In the rows, 128 means zero.
Rotation paths and how fast each direction turns (degrees per step):
Each turn is a multiple of 5 degrees from 10 to 175, or 0.
Each row of a path follows its step; steps can be skipped.

step 0: [118 132 137 136 131 127 111 139 136 144 136 141 137 133 139 120 132 120
 134 132 119 125 133 121 142 127 126 142 122 123 131 130 131 135 121 127
 136 140 114 127 130 135 132 136 123 123]
step 1: [129 131 118 121 121 129 136 128 125 132 134 126 141 126 130 131 120 123
 125 131 131 111 109 132 130 115 128 127 110 149 133 135 127 125 128 129
 130 127 128 118 127 131 129 109 145 127]
step 2: [136 123 124 127 119 117 122 119 131 130 125 121 126 137 112 123 135 130
 115 133 122 126 123 130 119 137 129 141 123 124 134 127 130 123 133 143
 109 137 112 137 119 125 125 125 109 131]
step 4: [128 141 119 145 106 133 124 119 137 130 129 126 116 123 129 133 120 126
 129 119 133 127 129 128 120 130 115 118 135 130 147 135 126 118 126 112
 127 127 133 132 132 120 126 120 124 137]
step 5: [126 120 142 134 122 133 128 128 132 110 125 135 134 127 130 118 145 121
 123 137 129 130 140 125 127 126 115 126 122 112 120 148 122 125 129 148
 137 126 128 135 125 124 129 130 134 134]
step 6: [130 123 129 132 125 136 115 124 118 132 133 119 129 142 125 122 126 122
 141 133 116 141 127 125 131 122 129 140 139 144 128 119 114 126 122 126
 147 115 130 116 133 128 123 120 135 124]
step 10: [115 132 128 130 117 122 126 132 120 122 135 130 121 122 135 122 118 125
 129 139 137 125 136 147 140 145 133 108 128 114 126 128 126 129 128 123
 136 124 125 128 115 132 125 137 118 134]
step 11: [112 127 136 121 136 134 121 128 129 127 130 121 133 132 116 130 129 118
 130 127 121 135 124 124 135 111 120 124 119 123 130 128 124 143 123 130
 137 147 143 126 132 144 146 133 127 126]
step 12: [119 131 112 130 135 105 143 117 130 140 138 138 132 121 128 121 127 128
 137 138 120 131 131 128 120 124 138 127 130 137 125 124 118 129 132 133
 121 127 123 116 125 138 124 111 136 130]
step 13: [146 114 115 123 132 129 127 124 128 129 128 130 128 138 130 131 122 139
 120 143 134 122 127 121 127 129 142 128 122 129 133 129 134 136 126 122
 135 145 115 144 114 129 137 141 123 130]
Directions:
[126 128 127 132 128 127 124 132 128 129 130 128 131 126 126 127 132 126
 135 127 130 131 130 132 127 125 127 126 123 127 132 130 127 128 127 130
 132 125 131 129 126 131 127 130 130 128]	65
[128 129 129 128 130 128 135 129 127 124 127 133 134 125 129 124 128 125
 128 127 127 125 132 130 129 130 129 128 128 129 128 127 128 127 129 129
 129 125 125 124 128 129 125 131 127 132]	155
[125 129 128 131 128 130 129 125 126 129 127 126 129 124 129 131 126 129
 127 126 130 121 127 125 132 129 124 125 124 129 130 128 132 129 127 127
 134 129 130 129 130 128 127 127 123 128]	110
[125 126 129 129 131 124 128 126 124 128 126 128 128 125 128 127 125 128
 127 128 132 135 128 128 132 126 130 126 127 131 125 128 131 133 126 125
 125 131 127 128 127 132 127 130 129 131]	25
[127 128 132 129 128 129 126 131 129 124 126 127 123 128 128 132 128 126
 129 131 129 126 132 125 125 132 129 130 127 132 126 125 130 127 123 129
 127 127 131 128 129 130 123 130 132 127]	35
[126 130 128 129 123 130 131 128 126 124 124 128 130 128 127 130 130 130
 123 126 127 130 125 127 123 128 127 130 127 125 128 129 129 131 128 126
 129 126 127 127 123 135 129 129 128 124]	120

step 0: [121 131 116 134 118 122 122 140 137 124 127 123 137 131 120 121 131 121
 118 123 134 123 136 135 146 128 131 123 136 119 123 129 124 130 153 136
 136 132 132 134 127 137 123 125 120 129]
step 1: [123 130 121 132 115 132 132 143 122 118 125 124 138 132 110 129 140 123
 119 121 130 130 134 136 141 135 131 114 129 126 125 134 126 116 137 128
 138 141 129 138 134 123 126 129 127 120]
step 2: [121 128 121 124 110 131 116 128 132 106 134 120 140 132 119 123 127 128
 125 128 137 128 123 137 139 128 116 124 125 127 127 131 129 112 130 123
 131 137 125 133 134 117 127 136 122 116]
step 3: [122 121 128 117 114 122 122 126 138 111 135 125 136 129 125 134 131 125
 128 130 146 127 130 132 137 127 132 129 125 129 119 135 127 129 120 134
 132 142 124 127 142 106 131 129 133 126]
step 4: [121 128 127 121 112 128 122 121 134 123 127 109 131 140 124 134 123 133
 135 119 147 117 118 127 130 126 141 125 133 131 123 140 127 134 126 133
 124 132 125 119 131 112 133 119 129 123]
step 5: [118 127 126 130 117 122 130 130 145 126 135 129 125 143 132 127 128 128
 130 117 135 113 120 122 141 131 142 136 134 130 120 141 115 131 139 129
 123 131 127 114 132 123 127 120 122 126]
step 6: [114 130 136 128 119 118 134 131 126 128 125 133 127 142 130 131 132 126
 121 120 128 121 114 133 144 136 141 116 133 132 128 145 118 129 133 134
 136 132 131 119 127 135 119 123 124 118]
step 7: [125 126 130 137 113 116 120 126 125 122 134 133 124 138 127 126 132 117
 128 128 123 121 116 130 143 122 122 113 124 128 120 141 125 115 132 135
 126 136 134 124 128 144 124 122 119 114]
step 10: [135 104 123 123 120 122 128 134 140 115 130 119 129 135 124 134 130 138
 126 130 134 127 132 132 132 128 133 127 137 128 120 142 127 132 142 129
 119 127 116 127 133 132 140 137 115 127]
step 11: [126 120 130 120 123 121 129 138 130 124 118 113 145 132 127 133 130 127
 111 124 137 124 126 137 143 131 138 128 131 126 116 146 125 136 138 129
 125 119 130 126 128 133 139 137 124 133]
Directions:
[135 126 130 129 130 124 125 130 128 134 130 127 130 126 126 128 125 128
 126 132 127 131 126 128 131 133 130 129 130 130 127 129 131 127 129 126
 125 127 126 129 131 132 129 127 129 127]	25
[130 125 126 123 132 130 128 129 129 125 129 125 130 127 126 133 127 124
 127 131 128 125 129 128 126 125 127 128 126 129 132 127 129 125 127 126
 127 135 123 127 127 128 127 130 128 125]	55
[129 132 132 127 126 126 132 129 127 129 129 128 128 128 127 128 126 126
 122 126 126 125 130 128 130 128 126 129 129 125 131 131 127 124 126 124
 129 130 134 130 128 130 127 130 124 128]	65
[128 128 129 125 127 124 128 127 121 125 133 131 130 129 125 128 130 126
 128 128 126 134 122 128 128 127 122 129 124 128 127 126 127 126 129 126
 129 127 128 130 128 126 127 126 130 128]	65

step 0: [130 122 131 136 137 152 130 127 129 134 132 141 134 134 132 125 134 122
 123 127 132 138 139 126 133 126 133 130 135 132 136 136 135 129 129 121
 126 118 134 130 117 141 132 123 133 109]
step 2: [124 122 123 137 125 117 122 135 126 124 129 133 128 144 118 132 132 125
 122 131 128 126 125 132 124 132 119 128 123 113 109 147 129 125 126 134
 140 138 133 140 127 133 121 134 132 122]
step 3: [137 124 130 136 133 130 126 119 133 133 120 130 118 135 125 116 130 109
 134 121 119 130 129 124 138 121 131 128 134 142 116 125 135 119 123 117
 120 124 134 131 127 140 141 129 120 135]
step 4: [124 131 124 122 115 133 125 137 132 120 132 133 141 123 132 132 123 139
 127 126 138 135 135 139 122 135 123 132 140 141 123 122 138 129 141 128
 123 131 137 127 125 124 145 141 136 133]
step 6: [139 133 136 131 144 128 126 124 132 141 133 134 135 121 114 117 137 126
 135 129 132 122 134 121 124 131 111 114 125 139 116 129 127 134 120 123
 130 135 125 128 122 124 128 134 117 132]
step 7: [122 119 131 128 121 126 129 133 143 112 125 125 139 125 131 112 126 139
 119 122 131 130 135 129 138 136 137 123 126 123 129 123 125 129 128 130
 138 123 136 143 126 145 138 134 126 131]
step 10: [119 136 130 127 128 132 122 125 142 126 131 120 141 127 122 118 134 118
 143 126 117 131 127 144 122 126 135 134 119 119 115 132 122 128 127 138
 130 132 135 143 130 133 134 119 131 134]
step 11: [138 121 126 132 132 124 137 129 140 137 125 134 122 138 128 126 117 128
 125 126 132 129 141 128 139 134 122 134 138 120 112 124 138 134 117 137
 116 125 137 119 140 130 124 138 134 130]
step 12: [130 141 125 125 118 127 128 131 128 117 122 141 113 121 117 126 127 125
 123 124 143 136 117 120 126 131 126 133 136 134 127 123 122 134 134 123
 126 127 144 127 111 131 134 116 121 134]
step 13: [114 136 122 118 136 146 121 136 141 126 144 133 136 124 136 132 125 112
 124 131 131 120 130 136 132 119 115 128 120 128 128 137 133 134 129 123
 129 127 122 133 128 131 127 131 131 136]
Directions:
[130 127 125 132 129 130 127 125 130 127 131 128 130 123 127 129 131 127
 124 128 129 125 127 133 124 127 127 135 130 129 131 130 126 126 129 128
 127 124 123 125 125 126 129 127 130 128]	85
[131 128 127 131 132 131 128 128 127 128 126 126 130 125 131 131 130 131
 127 124 131 128 126 127 128 131 131 123 124 130 131 131 130 132 127 131
 131 125 128 131 131 128 128 127 127 128]	45
[123 130 126 127 129 126 128 126 125 128 130 128 124 125 125 132 129 126
 127 128 131 127 127 128 127 125 125 124 124 125 124 131 130 126 129 128
 131 131 124 127 125 130 126 126 124 131]	100
[131 129 127 124 125 126 128 130 126 126 128 125 132 123 129 128 126 126
 127 125 128 125 125 123 128 125 123 130 127 129 124 128 130 130 129 124
 127 126 127 129 130 128 130 130 127 124]	40
[126 130 126 124 130 131 124 123 132 131 127 124 131 127 126 124 129 125
 125 126 126 132 129 129 129 125 130 123 127 130 131 129 130 127 130 127
 127 129 130 128 124 129 127 132 128 126]	110
[129 133 130 128 125 128 128 127 129 128 127 126 124 127 125 130 132 126
 129 131 124 125 129 131 126 127 126 125 126 135 128 126 125 133 130 131
 125 128 128 130 131 127 129 127 128 128]	160
[129 132 124 128 132 127 126 131 132 123 128 128 131 130 130 131 126 133
 127 128 123 130 126 127 124 128 128 127 125 130 126 122 126 126 129 128
 130 128 129 126 123 130 129 127 128 129]	130

step 0: [124 126 123 133 135 118 115 117 130 128 110 125 128 132 130 131 136 121
 135 130 131 125 150 127 121 102 130 129 130 126 130 132 129 129 138 121
 136 135 134 106 138 123 123 131 134 137]
step 2: [133 130 129 124 121 127 118 120 129 121 134 124 126 138 138 114 109 124
 125 128 127 129 138 125 110 127 124 127 142 129 119 120 140 134 113 125
 133 140 134 110 129 129 124 112 119 119]
step 4: [131 128 132 117 115 136 116 126 132 118 114 117 137 124 129 125 127 117
 125 131 132 128 143 130 140 117 122 126 127 121 123 135 122 131 128 123
 126 136 143 117 138 112 128 121 128 151]
step 7: [136 143 134 137 130 122 116 126 129 135 107 121 134 142 135 126 146 130
 130 128 132 129 122 135 120 124 126 127 120 137 121 124 122 122 136 115
 134 132 150 121 130 127 120 122 124 142]
step 8: [129 135 108 125 128 128 120 146 131 108 129 114 127 119 127 133 131 113
 122 134 137 120 135 139 124 125 127 125 125 121 128 141 123 126 134 118
 133 127 127 120 144 123 129 113 134 136]
step 9: [121 132 117 127 127 119 109 129 112 133 129 135 124 116 142 124 116 130
 138 125 127 125 133 127 121 128 124 121 131 137 118 117 132 124 125 136
 137 117 147 114 132 126 122 110 135 124]
step 10: [124 128 128 127 132 118 120 135 128 125 130 119 114 140 129 129 138 126
 129 115 139 136 132 127 107 121 121 151 129 134 123 134 135 142 136 127
 139 138 141 128 139 137 126 124 120 127]
step 11: [124 139 113 126 112 129 121 135 134 131 109 122 132 138 137 125 133 115
 123 130 126 123 137 124 129 118 127 122 130 132 129 121 104 124 122 121
 129 142 139 127 137 136 114 119 125 131]
step 12: [125 130 110 131 138 136 114 130 118 106 141 133 131 131 127 120 133 122
 118 119 135 124 133 134 132 119 132 126 138 129 125 122 135 126 122 129
 144 132 130 113 132 118 136 113 122 141]
step 13: [124 133 120 137 121 133 115 127 127 134 120 126 119 123 134 124 116 118
 135 115 123 121 138 131 114 122 110 143 129 117 115 128 130 134 118 151
 131 125 140 126 129 122 121 127 132 129]
Directions:
[132 124 126 126 126 126 128 126 131 121 128 126 127 129 127 133 127 127
 126 129 130 131 131 124 130 129 129 131 130 126 127 129 134 128 128 125
 129 129 127 125 129 126 127 130 128 127]	175
[127 128 130 128 125 125 125 128 126 122 127 130 130 127 123 131 124 126
 128 127 129 126 126 129 126 128 129 126 132 130 126 130 128 124 125 133
 129 126 125 128 124 130 131 124 129 128]	100
[131 127 132 127 123 128 129 133 131 128 129 124 127 131 129 131 129 131
 125 126 125 124 128 130 129 126 128 126 130 127 127 132 126 125 126 125
 125 129 132 130 130 132 129 130 130 132]	110
[128 129 130 127 126 127 128 132 127 126 127 127 132 128 128 126 125 126
 129 132 128 127 128 129 125 130 130 133 123 127 126 126 130 127 129 130
 129 128 131 130 128 128 128 135 122 132]	120
[129 124 130 128 131 130 126 130 133 125 125 129 131 125 129 123 126 125
 123 125 127 126 132 128 129 129 126 130 126 129 128 131 127 130 131 128
 128 125 129 132 128 130 128 126 127 123]	160

step 1: [137 125 133 120 132 132 142 116 134 141 122 129 131 133 111 142 113 136
 128 120 126 116 125 135 153 134 123 125 131 131 118 130 120 125 129 131
 121 121 135 140 135 128 130 119 127 120]
step 2: [113 133 122 131 129 126 125 116 135 133 123 124 133 130 120 111 124 133
 120 114 115 118 130 120 118 128 131 122 125 120 129 138 119 125 133 119
 127 116 151 132 126 143 132 132 141 129]
step 3: [123 141 121 119 130 128 133 128 135 127 136 136 122 132 130 135 123 124
 115 116 121 131 133 135 137 144 128 136 122 120 130 128 113 117 122 116
 120 113 118 145 124 116 138 116 126 128]
step 4: [117 133 122 119 112 138 129 132 131 134 115 139 137 127 128 128 129 135
 135 137 125 121 131 136 118 141 135 123 137 136 125 128 126 113 138 136
 121 111 142 141 124 135 124 131 135 141]
step 5: [112 129 105 123 133 115 134 136 121 137 139 123 124 121 128 140 123 125
 117 113 111 130 131 131 120 135 138 131 135 127 121 120 114 130 131 138
 126 136 126 129 119 122 133 130 131 138]
step 6: [129 126 128 132 116 128 107 142 144 137 137 129 140 126 122 130 142 124
 125 134 123 132 122 146 112 137 126 123 135 121 128 130 128 123 124 136
 116 119 119 136 126 118 121 128 135 127]
step 8: [128 115 123 132 134 117 125 138 153 135 129 112 122 134 133 124 137 130
 126 125 122 134 125 141 128 118 127 137 145 136 127 117 134 128 123 138
 128 127 129 125 123 133 110 116 131 128]
step 9: [147 119 138 130 134 133 123 126 133 130 154 118 122 127 122 135 107 128
 134 121 131 118 128 131 119 124 126 123 131 132 122 136 126 114 130 134
 123 120 121 115 123 128 123 136 133 118]
step 11: [131 121 133 135 121 125 129 121 141 130 129 117 126 136 130 124 113 126
 129 116 132 132 139 122 135 124 125 140 137 136 132 137 112 107 138 118
 128 129 126 126 130 138 139 117 141 116]
step 13: [116 130 146 121 134 127 135 120 131 140 127 134 116 120 125 133 129 129
 127 119 129 129 125 128 122 140 135 125 141 131 141 138 114 121 135 119
 131 127 129 132 133 137 145 122 143 144]
Directions:
[129 126 133 133 127 125 127 128 126 125 130 124 124 127 130 131 129 130
 131 129 132 128 131 127 125 128 128 131 130 129 127 129 128 128 128 126
 123 130 126 124 131 130 125 124 128 128]	25
[127 127 127 132 125 125 131 128 126 126 125 129 127 127 128 128 129 130
 126 130 126 131 128 132 128 131 132 128 128 127 127 132 128 127 129 128
 124 126 129 128 126 124 134 130 126 135]	35
[128 127 131 132 128 127 126 129 130 128 128 130 131 126 126 128 128 127
 129 132 125 126 127 128 128 129 130 124 125 132 130 129 132 120 127 127
 129 132 129 128 126 132 131 126 133 126]	155
